In the rows, zero is written as 128.
Where one turn sends some rows of the set: a few examples, then the rows asked
kip: [157 150 155 142 121 124 101 131 136 114 130 134 117 110 142 139 145 124]
puv: [150 134 126 148 131 129 152 130 121 110 130  99 141  91 116 121 159 131]
tul: [131 144 155 154 133 122 151  92 149 122 128 115 119 106 119 148 109 133]
reb: [165 121 157 163 136 117 109 104 136 116 120  91 129  98  96 134 144 125]
Fod: [152 111 145 150 141 152 130  98 144 107  93 115 130  81  92 122 140 120]
Geb: [142  95 175 136 136 124 132 118 138 152 105 119 118  99 105 134 127 118]
potem: [141  98 156 144 150 133 129 148 156 133 114 126 123  99 120 148 138 106]
sebi: [154 100 144 121 139 124 127  73 159 116 135 140 117 106 114 135 131 139]
pas: [146 135 141 159 152 139 112 110 126 107 160 106 115  92 129 135 146 117]
fizi: [163 141 158 127 143 136 130 111 139 149 138 111 129  84 112 134 156  82]
Tus: [145 112 138 161 131 141 133  81 137 118 163 106 123 100 129 139 140 108]
Dedu: [158 138 151 158 129 139 146  87 136 117 130 136 138  98 125 156 130 147]
badi: [156 129 135 150 130 174 127  98 160 101 142 130 133  97 120 141 128 122]
dozip: [128 135 162 141 126 129 140 108 149 109 151 108 112 108 127 121 116 149]
lopo: [133 117 162 114 128 143 134 133 150 113  94  97 121  88 126 121 149 128]
Dum: [157 117 157 138 107 130 147 104 156 153 141 133 144  97 127 152 160 113]
gutes: [164 105 173 144 145 126 142 103 171 146 141 123 142  94 122 145 156 132]
bezir: [141 133 164 130 128 185 132 104 162 110 122 121 130  87 124 120 143 118]
Fero: [148 124 161 130 119 136 130 115 132 135 156 157 134  80 102 121 133 115]
zupa: [150 128 191 141 135 137 132 115 171 114 100  98 123 104 123 122 144 123]
vosom: [153 124 153 137 135 133 127 134 168 124 104 151 127  99 116 160 145 118]
Bep: [161 127 172 142 145 114 108 134 129 121 129 105 124  92 127 149 161 116]
vatav: [148 131 138 141 114 117 135  96 120 127 133 116 129  80 121 138 170  94]
lop: [135 138 165 108 108 155 136 102 154 114 144 126 127  92 136 124 127 137]
Vago: [156 122 147 131 120 148 128 136 145 135 174 128 129 101 120 121 141 113]
Mez: [149 111 131 108 133 153 129  96 152 122 127 119 115 125 105 139 141 144]
Bupef: [160 107 167 118 133 153 145 110 142 147 122 115 125 118 118 145 138 148]
sutus: [142 119 141 121 129 134 148 111 149 118 134 160 137  78 104 119 149  97]
Ribip: [141 127 146 127 120 120 135 100 116 132 108 136 135 100 150 142 149 109]
Fenu: [141 138 128 154 157 130 146 118 148 109 118 100 132  88 106 115 147 103]
rav: [138 131 126 113 132 146 126 115 139  94 131 136 124 101 100 114 164 114]
pido: [143 133 164 126 113 164 141  94 135 120 143 117 146  96 142 116 157 111]
kudot: [124 115 168 140 143 116 130  87 144 130 166 126 132  87 131 125 144 113]
mege: [150 119 175 126 133 172 133 107 158 105 102 114 141  87 116 123 140 127]
taka: [131 128 150 125 152 111 122 101 175 141 124 125 110 109 135 127 132 116]
mul: [143 109 163 156 158 114 117  89 125 112 130 108 133  91 114 134 132 137]
sutat: [145 134 148 110 140 154 141 120 151 142 143 102 116 106 100 105 143 112]
kazek: [131 126 145 132 128 134 134 126 105 116 115  91 128 101 128 123 142 133]
Sase: [153 137 154 139 132 101 135 127 179 106 137 129 119 101 127 107 146 122]
dosi: [180 122 145 110 131 120 132 117 119 122 133 133 129  91 135 123 164 128]
mevef: [152 119 148 152 130 130 119 131 156  94 118 107 144 119 145 130 150 109]
tori: [140 132 170 150 110 126 132  75 132 113 124 139 116  93 123 107 142 114]
raso: [161 128 163 133 125 112 145 122 168 140 125 110 127  91 102 130 153  86]
bunu: [136 113 155 124 138 137 131  98 157 101 107 143 112 119 113 155 136 136]
kosiz: [153 121 158 154 129  97 131 105 180 113 136 113 132 103 120 152 142 122]
zomef: [126  98 155 134 141 105 143  98 139 110 126 130 128  94 134 102 139 111]
Noriz: [155 119 132 104 136 149 131 103 145 118 122 111 101 114  92 122 145 129]
fopuv: [161 126 118 120 143 139 104 118 140 116 120 114 109 101 112 131 162 108]

potem moves to tul
mege moves to Mez
Now these:
sutus moves to kazek
Bep moves to kosiz
dosi moves to mevef
zomef moves to Ribip
Tus moves to fizi
fopuv moves to zupa
Geb moves to Dedu
badi moves to sutat
pas moves to raso
lop moves to rav

